Rotation paths and how fast each direction turns (degrees a step)
Each turn is a multiple of 5 degrees from 10 to 175, or 0.
Each row of a path follows its step; steps can be skipped.

step 0: [  7.6  -4.5  -3.0  13.7   3.8 -16.6 -15.1 -20.8  15.1   8.2   6.8   4.9
 -33.9   3.4 -21.4   1.0  -8.2  -7.5   4.9  29.6  -6.3 -55.2   2.5   1.4
 -24.6 -21.8 -22.1 -36.5  12.8  -2.0 -19.6 -42.5  -2.5 -11.7 -34.5  23.7
  47.3   0.4   1.8  21.6   5.6  -0.7 -22.8  26.5 -21.9 -26.3  19.6]
step 3: [  9.9 -17.4  -9.7  26.6  14.3 -18.8 -25.5  -5.4 -21.5  13.9  -0.3  -4.6
  -8.0 -22.0  31.0 -14.3 -12.1  55.5   8.3  27.5 -33.8  -4.8  30.8   6.1
  17.8 -26.6 -19.0 -36.1  21.0 -35.7 -17.6   3.4 -37.9 -33.4 -14.4 -12.1
  14.6  -7.9 -13.8  -6.1   8.5  -7.4   1.6 -17.5  11.0 -13.1  -0.6]
step 4: [ -7.4  -5.5  -8.4   4.6  20.9  -6.6  13.4  22.9  30.7 -24.0 -12.0  -3.5
 -16.4  16.1 -43.2  34.9   7.0 -11.0  -9.1  35.2   4.7 -14.0  29.8 -40.3
  -7.9  39.4  -9.1 -30.1   1.9  -5.8  -2.8   1.7 -15.9  38.9  -6.9  -0.4
  14.2 -14.3   7.2   8.3 -19.5 -15.5   3.2  48.3 -18.1   8.6 -16.5]
step 9: [ -5.4   1.4 -14.4  41.4 -14.4 -17.7  -5.3  25.1 -52.2  -4.6   2.4  -2.8
  10.2  11.5   7.8 -21.5 -40.2  20.2  -2.0  15.3  -0.6  15.6  55.2  -7.6
  20.2  -2.7  11.3  12.3  42.6 -27.2 -13.9   9.7  12.5  -6.7 -15.9 -12.5
  -7.2   0.8  28.8 -12.1 -21.1  35.7  13.9  -0.7  -4.6 -25.5 -11.3]
step 10: [ -0.4  44.8   6.6 -10.5  -8.1  -6.7  -1.1  -7.5  41.4   9.7  12.2  -4.5
  20.6  11.8  -7.9  24.1  -4.6  -1.9 -11.2  41.8  -6.1 -17.2  23.3   2.8
  -0.1   9.3   7.7 -19.2 -33.7  27.3  -5.2 -12.2 -32.9  31.2   8.0  -2.8
  51.8   3.1  -2.1  35.3  -0.9  36.6 -18.2  27.6  15.9 -13.5 -11.9]
step 12: [  9.9   1.6  -3.0 -22.7   8.5  10.1  23.9  25.7 -14.6  -1.2 -25.3   1.8
 -29.7  -2.6 -54.9   8.4 -21.0  28.5   0.1  10.3  27.0  -0.6  43.5  12.1
  29.5   8.9 -12.7   6.8  -2.4  -8.8  44.0 -20.8  31.7  25.5 -17.1   0.1
   8.7 -30.1   5.8   2.4   0.7  22.4  17.0   2.0 -22.3 -10.7 -29.4]
step 14: [-27.0 -17.3  -8.3  22.9  16.7   8.2  -2.3  -1.6  14.6 -30.5  14.3  21.3
  16.4   4.5 -17.1   6.6  18.0 -14.8  11.3  42.0  19.6   9.7  31.9  30.2
   3.4 -26.0  -9.1 -10.3 -36.4 -19.9 -20.4   0.2 -14.1  -7.1   2.9 -28.4
  51.7 -13.9  15.5  23.5  13.9 -38.4  24.0  19.9   5.1  11.9 -18.3]
step 15: [  8.5   0.7 -19.0  17.0  -0.9  -5.0  19.2  11.0 -44.2  19.4   5.5 -38.6
 -19.7  25.2   7.6  17.7  10.7   8.5  18.2 -31.9  15.1 -15.5  33.7   4.4
   9.9  23.6   1.0   1.8  33.7  27.4   3.2  24.1 -15.4  33.8 -12.5 -18.0
  23.1  -0.8  26.8 -21.3 -23.3  -3.9  -5.9 -16.7 -35.4 -43.4 -11.5]
step 16: [ 12.4  15.0  31.7 -16.8 -35.9 -19.6 -32.6 -18.0 -10.3   5.7 -12.9 -22.7
 -17.3  -9.0  10.3   8.1  -4.1  27.4 -11.2  15.7 -15.1  11.9  35.2  20.0
 -24.3 -18.2 -14.8 -15.5 -57.7  -5.9  22.4 -21.4  22.7  28.3 -12.1  28.4
  23.1 -18.4   2.4  23.2  -3.3  21.7   2.4  19.3   2.2  23.6   2.7]
step 17: [-32.2  29.8 -21.9  31.1 -30.0 -19.5   9.1  14.9 -20.7   2.0 -15.6  40.1
  -9.8  24.3 -15.3 -21.8  26.7 -14.0  12.9  24.6  12.2  16.3  19.6 -13.6
  15.9 -13.5   9.1 -20.6  -1.5 -37.0   4.0  15.0 -18.0 -15.9 -12.8 -11.7
   2.7  28.8  19.3 -34.8  22.9  -8.6   2.6   5.4  -1.2 -13.2  37.7]
step 18: [ 14.2 -17.2 -35.7 -19.5  10.5  33.7  -5.4  -2.8  -5.6   7.6   2.5   7.0
  -7.0  -2.8 -25.5  23.7 -30.2  13.8  25.6   1.4  21.2   4.2 -18.6  37.1
  45.5   6.7 -23.4 -19.8 -18.8  31.4  -2.9 -17.5 -34.5  31.7 -16.8  -9.1
  38.5  -0.8  24.9  27.3   5.7  12.9  -6.0  13.6 -19.5 -15.7 -17.4]
[ 11.6 -10.4   1.9  -1.7   1.8  10.3   4.0  -6.6  -4.7  -2.8   4.5   3.6
  -7.3   5.0  -6.3  13.5   3.2  -7.4   6.3   3.1  -7.2  -8.9   1.3  -3.7
  -3.2   3.8  -2.9 -10.8  -3.2  11.9  -7.6  -4.5  -6.0  -7.7  -2.3 -13.3
  -4.1  -5.2  -0.7  -0.6  -5.3  -4.7   7.4  -5.7  -7.6  -1.2   4.5]
100
[  1.0  -6.4  -7.9   0.1   2.8  -9.7   2.2  10.4 -12.6   5.1  -3.1  -9.6
   1.6   5.1  -7.6  -1.7   3.4   3.4   2.5   2.1  -9.0  -0.4  -2.3  -5.9
   6.1  -1.1   6.2  -8.4  -7.2   7.4   6.2   3.3  13.3  -2.9  -2.8   4.9
   3.8  -7.7 -16.3   4.5   0.5  -9.0  -7.3   0.2   7.4   3.3   5.7]
85
[ -2.2   2.9  -0.4   3.5  10.2   3.4   0.2   7.8  -6.2  -8.6  -1.5  16.5
  -2.2  -0.4   4.2  -8.4   0.7  -1.0   5.0   6.5  -4.5   0.1  -1.1   1.2
  -0.4 -10.5  -0.4   2.8   4.8   3.3  -2.4 -12.5   1.2   4.6   1.3  10.3
   8.8 -10.6   1.1 -12.3  -2.8  -6.1  -4.4 -14.4  -3.2 -10.4  -1.7]
125
[ -3.2  -2.8   6.9 -11.2   0.9   8.1  -8.1  -3.2  -7.6  -0.9  -3.1  -4.2
   2.2  -0.3   9.4  -2.0   4.0  10.9   2.2  -5.5  -0.6 -14.1 -12.2   9.2
  -7.2   6.7   2.9  -6.5  -4.8   5.1 -11.6  -4.4  -1.1   7.3   2.4   3.2
   5.6   0.2  -3.6  -0.9   7.2  10.3  -8.5   8.0   3.2  -6.4   5.5]
135
[ -3.9  -1.9  -3.2   2.5   4.0  12.6  -2.2  -7.2  -3.8  -4.7   9.1  -9.2
   1.0 -13.8  -6.5 -10.4  -2.3  -3.0   2.8   4.1  -6.8   9.1   0.0   0.2
  -0.8   7.3  -9.3   3.0 -14.3  -2.5  12.7  -3.8  -7.5  -0.5   5.8   2.2
  -1.1 -12.7  -0.1   6.7   0.4   4.5   3.3   2.8   5.5  -8.4  -0.9]
175
[ -7.9  11.7   3.6  -9.5  13.4  -4.5   7.2   7.2  -2.9  -5.9   4.8  -5.1
   9.5  -6.0  -5.7   4.8  -5.1   3.8  -0.8  -4.8  -2.1  -3.5   6.7 -13.4
   2.0  -5.8  -1.9  11.8  -3.7   2.6 -15.8  -5.5  -3.9  -5.7  -6.7  -5.5
  -8.3  -2.5  -2.9   0.6   0.3   8.0  -2.3  -0.4   3.8   2.4   0.3]
20
[  8.9  -1.9  -3.0  -7.5   0.9   1.2   5.5  10.9   9.0   1.6   3.9   9.2
  10.0  -8.9  -8.0  11.2  -2.6   3.3  -7.0   5.1  -2.6   6.9   2.6  15.3
 -12.1   1.7  -2.6  -1.5  -7.4   1.5  -0.5 -10.0   7.7   5.1  -5.5   2.9
   5.8   2.6  -5.0   3.8   7.8  -3.6   3.8   5.9  -4.0   2.9  -7.8]
175
